Rows are one point carried round by a steady rotation, each followed by how many steps it has turned.
The counts run from 0 to 211.
[ 167, -124,  178,  207,  -23,   79, -202, -123, -200, -100,   85, -340,
   91,  -98, -130,   15,  172, -262, -167, -139, -379,  404, -269,  -38,
 -151,    4, -105,   61,   16,  -76,  174,  -37, -172,  417, -193,  119,
   -5, -102,   13,  -76,  -34, -170,  233,  -75]  193
[-227,  -70,  -25, -204,   -6, -109,  -75, -259,  -64,   72,  135,  -95,
  -12,   40,  266,  292,  212,  260, -340, -252,  157, -342,  115, -120,
   61,  -75,  -32,   37,  193,  157,  -68,  353, -297,   70,  267, -174,
  -90,  -32, -203,  215, -138,  345,   51,   -5]  49
[  58, -150,   25, -397,   49, -100,   27,  218,   42,  263, -128,  -91,
  177,  -24, -398,  275,  -75, -239,   13,  120,    2, -112,  -53, -198,
 -106,   62,  117,  -15, -486,  342,   16,  241, -121,  114,  123,  125,
  -23,  321,  140,  -61,   80,  172,   -4,   37]  3
[  61, -118,   89,  -24, -263,   53, -130,  375, -294,  208,   27,   -1,
  209,  -15, -152,  -62,  -26, -146,  228,  -40,   16,  -72, -273,  117,
  -76,  -35,  -35,  171,   -8,  224,  -72,   25, -148,  212,  180,  183,
   31,  -59,   54,  520,  231,  409,  115,  -57]  81
[ 100,   87,  202,  504,  -21,  -35, -133, -145, -228, -277,   -5,    8,
  -96,   20,  248,  -35,  -24,  249,   22,  -57,  -62,  114, -149,  -90,
   39,   59,  -57,  187,  228, -105,    6, -428,  249, -152, -247, -123,
  264, -228,  -70,   70,  -61,  110,  -21,  -19]  65
[ 155, -160, -114,   64, -269, -154,   70,  243,  -98,    4, -362,   39,
  -70,   71,   75,   41,  121,  -44,  142, -460,  181, -128, -152, -227,
  -62, -148,  230,   40, -116,  -65,   91, -132,  452,   19,  284,  -63,
 -165,  -84,  113,  -30, -112,  227,   64,   45]  95
[  50,   56,  121, -417, -196,  -26,   13,  130,  181,   65, -174,    1,
  -20,   42,  -57,  261,  129, -107,   45, -136,  135, -267, -154, -214,
  -21,  -26,  532,  -99, -278,   80, -175,  274,  228, -330,   42,  -79,
    8,   13,  193, -153, -110,   -7,  -93,  -61]  6
[-442,   59,  144, -276,  103,  104,   80, -249,  150,  136,  366, -102,
  178, -116,  146,   55,   30,  178, -184,  138,  -61, -231,  135,   78,
   20,  114,  174,  -32,  152,  150, -131,  361, -453,  -68,  -55,   11,
  -70, -136,  -59,  -49,  -89,   40,   23, -233]  43
[-115,  -70, -159, -231,  183,  -57,  297, -151,  222,  370,  -66,   73,
   59, -105,  -89,  135, -100,  126, -356,  150,  168, -157,  376, -285,
   84,   94,   73, -182, -155,  126,  196,  216, -271,  -62,   83, -103,
 -108,  242,  -17, -262,  -23,  -33,  -43,  130]  134
[-502,   82,  107, -160,   39,  -39,  154, -291,  -24,   16,  314,  -63,
  119,   70,  260,  218,   67,  275,   94,   16,   -8, -419,  -12, -166,
   83,   48,   76,   99,   44,  248,  -35,   33,  -31, -361,   74, -100,
   17,  -23, -104, -117, -177,  372,   11, -103]  47
[  38,  -44,  -21,    8, -175,  115,   62,  294,   -1,  372,  -18,  235,
  312, -280, -406,  -29,   25, -143,  177,  166,   27,   53, -243,  -66,
  -17,  194,  139,  -70,  -74, -183,  157,    6, -271,  301,  -24,  189,
 -207, -102,  217, -170,  336,  -46,  185, -141]  206
[  99,  -58,  327,  211, -146, -152, -251,   66, -304, -266,   89, -104,
   16,  -78,  -61,  198,  225, -163,  292,  -41, -343,  148, -371,  -61,
  -90,  141,  114,  124, -152,  -97,   -3, -196,  136,  155, -288,   89,
    4, -117,   49,  -67,   83,   44,  205, -102]  197
[ -39,  -38,   -1, -441, -184,  -90,    1,  234,  112,   55, -129,   28,
  -32,  152, -153,  250,   80, -186,  277, -156,   92, -247, -113, -119,
  -32, -116,  261,  -49, -323,  189, -122,  196,  450, -278,  168,    6,
  -14,  237,  138,  -60,  -82,  144,  -21,  -71]  5
[ 203,   22,  -14,   -1,  209,  -42, -135, -229,  265,  -88,  -36,  105,
 -210, -141,  116, -119,   10,   60, -272,  136,   55,  299,  353,   70,
  181,  133,   -7, -257,   19, -214, -142,  122, -128, -224, -377,  -38,
   87,  -94,  -62, -188,  189, -448, -154,   58]  25
[ 288, -168, -104,  114,  -45,    9,  -29,  146,    1,  120, -313, -124,
   -4,   98, -349,  -77,  -39, -206, -158,  -63,  -97,  451,  153,  -89,
  -24, -185, -177, -203,  -92, -180,  316,   12,  229,  288,   59,   55,
   81,  239,  185, -193,  -96, -295,   -9,   96]  104
[ -85,   54,  197,    8, -273,  186,   47,  279, -148,   77,   22,   84,
  251, -105,   18,  -84,   88, -109,  337, -111,  -49, -186, -465,   90,
 -126,   67,  325,  195,   56,   76, -119,  -67,   37,  -59,    5,   35,
  -62, -382,   70,  125,   69,  273,  142, -318]  83
[ -39,  -14,  361,    9, -238,  -43, -254,   71, -227,   29,   41,  -43,
  260, -123,  -82,  158,  157,   13,    3,   87, -170,  -33, -335,  -11,
 -177,   85,  329,  122,  122,   81,  -83,   21, -239,  351, -244,  -14,
  147, -196,   48,  280,   28,  153,   45, -312]  79
[-405,  -19,  -62,   22,   65, -198,   42,  -48, -234,    5,  298,   93,
  171,  -76,  228,  158,   64,  212,  224,  156,  -46, -337,  -57,   26,
  131,  263,  -93,  183,    1,  163,    8, -159, -293,   29,   13,  -28,
 -168,    6, -175,   83,  250,  471,  143,  -96]  166
[-136,   84,  123, -102,  211, -213, -100,  -20,  -18,  -19,  186,    0,
   11,    3,   42,   81, -210,  147,   70,  425, -135, -103,  167,  131,
  126,  253,  -11,   31, -177,  304, -282,  -85, -143, -338, -324,   30,
  308,  206, -106,   96,  241,   61, -176,   38]  34
[ 312, -179, -113,  123,  -34,   23,    4,   64,   33,    4, -347, -140,
  -27,  -66, -119, -118,   54, -174, -286, -247, -117,  396,  191, -117,
 -138,  -72,   33, -157, -175, -139,  206,  -31,   97,  358,  -51,   30,
 -136,  -13,  111, -305, -159, -302,   87,   70]  103
[ -98,  -80,   33,  225, -118,   -2,  -59, -148, -247,  107, -252, -210,
   99,  124,   30,  -46,    0,  173, -411, -319,    8,   65,   51, -126,
 -104, -296,  -67,   35,  308,   81,  296,  -90,   39,  347,  204, -191,
   73,  -23,   -6,  105, -444,  144,   23,  -90]  181
[ 121, -121,   39,  433,  149, -120,  -86, -367, -251,    6,    2, -149,
   -8,   67,  113,   88,    0,  159, -391,  -50,  -26,  175,  113, -224,
   47,   24, -382,   70,  206, -112,  288, -165, -216,  250,  -19, -109,
   70,   32, -141,   67,  -57,  147,   94,  158]  62
[-140,   15,   24,   36, -263,  272,  250,  221,  -93,  429,   29,   55,
  322,   15, -303,  -94,  -62, -149,  219,  -74,   -5, -111, -347,  -73,
 -182,  -42,   65,   72,   24,   -7,  191,   25,  -40,  130,  304,  156,
 -117, -150,  179,  -60,  -73,  268,  145, -197]  87
[  59,   28,   51,   51,  298, -209, -233, -158, -137, -166,  318, -233,
  -87,  188,   85,  125,  -89,   77,  -63,  230, -130,  134,  111,  117,
  215,   59, -450,   54,  -27,  184,  -98,   15, -183, -171, -115,   17,
  231,  250, -145,  267,  169,  158,  -43,  159]  153
[-110,  155,  211, -294,   61,  130, -117,  -74,  220,  150,  236,    8,
  100,  -17,  -14,  -27, -147,  125, -134,  365,   42, -123,   71,  180,
   43,   91,   97,  -74,  207,  200, -335,  312, -408, -267, -117,   15,
  294,  -55,   16,  299,  140,  -10,  -82, -157]  38
[ 168, -110,   85,  229,  -54,   31, -197,   80, -301,   -2,   75, -281,
  124,  120, -255,   17,   93, -268,   12,   18, -319,  417, -226,   48,
 -175, -102, -376,   32,  -16,  -78,  242,  -69,  -71,  420,   19,  164,
   59,   97,   65,   43,    0,  -10,  195,  -12]  194
[ 208,   56,  177, -207,  -16,  106, -152,  163,  205,   -6,   -5,   39,
   41, -113, -313,  -65,   69, -271,   28,  200,  -91,  334,  -45,  150,
  -39,  102,  263, -279,  -71, -105, -199,  203,  -83,  -36, -280,  136,
  148,  -64,  178,  -94,  175, -457,  -36, -210]  115
[  79,  131,   21,  201,  373,   77,  139, -334,  101,   36,  217, -176,
  -72,   73,  150, -181, -228,   83, -181,  218, -138,  281,  230,   -1,
  135,   70, -328,   -9,  -73,   52,   49,  -82, -173, -401, -145,   54,
  237,   71,  -73, -303,   23, -128,  -69,  127]  147
[ 187,  -55, -150,  -52,  144,  -95,    5, -173,  183,  146, -157,  -43,
 -186,  153,  109,   63, -149,  157, -392,  -53,  342,    6,  423, -133,
  158, -172, -232, -120,   -3,  118,   11,  212,   19, -203,  215, -148,
  210,  245,  -90,  165,  -65,   80, -217,  294]  140
[ -88,  149,  111,   51,   50,   97,  169, -271,  -24,  303,  201,   81,
   15,  107,   98,  148, -111,  147, -103,  -62,  288, -246, -115, -213,
  195,  -64, -138,  143,  256,    3,   55,  147, -149, -395,  298, -118,
  178,  -58,  -64,  235,  -29,  449,  -58,   56]  51
[-250,   68, -143, -307,   72,   58,  240, -181,  328,  332,  -52,  137,
   36, -102,  -73,  108,    8,  144, -284,   42,  160, -240,  227, -225,
  102,   64,  262, -243,    9,  -18,   77,  276, -100, -116,   66,  -93,
  -87,   57,   48, -371, -150, -133, -108,  -49]  133
[ -51,  -46,  -84, -495,  -85,  -26,  -85,  186,  291,  190,  -55,  228,
  -64,  -24,  -91,   87,  130,  -51,   -9,   47,  312, -228,  211,   75,
  122,  -29,  231, -284,   94,  -34, -181,  462,  -15,  -89,  184,  -34,
 -119,  106,  103,  184,  120,  -67, -100, -108]  127
[-264,   25,  -35,  336,    8,  128,  379, -171, -160,  136,  -85,  -62,
  185,   38,  179, -216, -204,  235,   25, -171,  -79, -153,  -17, -244,
 -142,   16,    1,  181,  109,   40,  261, -365,   64, -118,  123, -156,
   42, -169,   31, -205, -292,  253,   75,  -74]  178
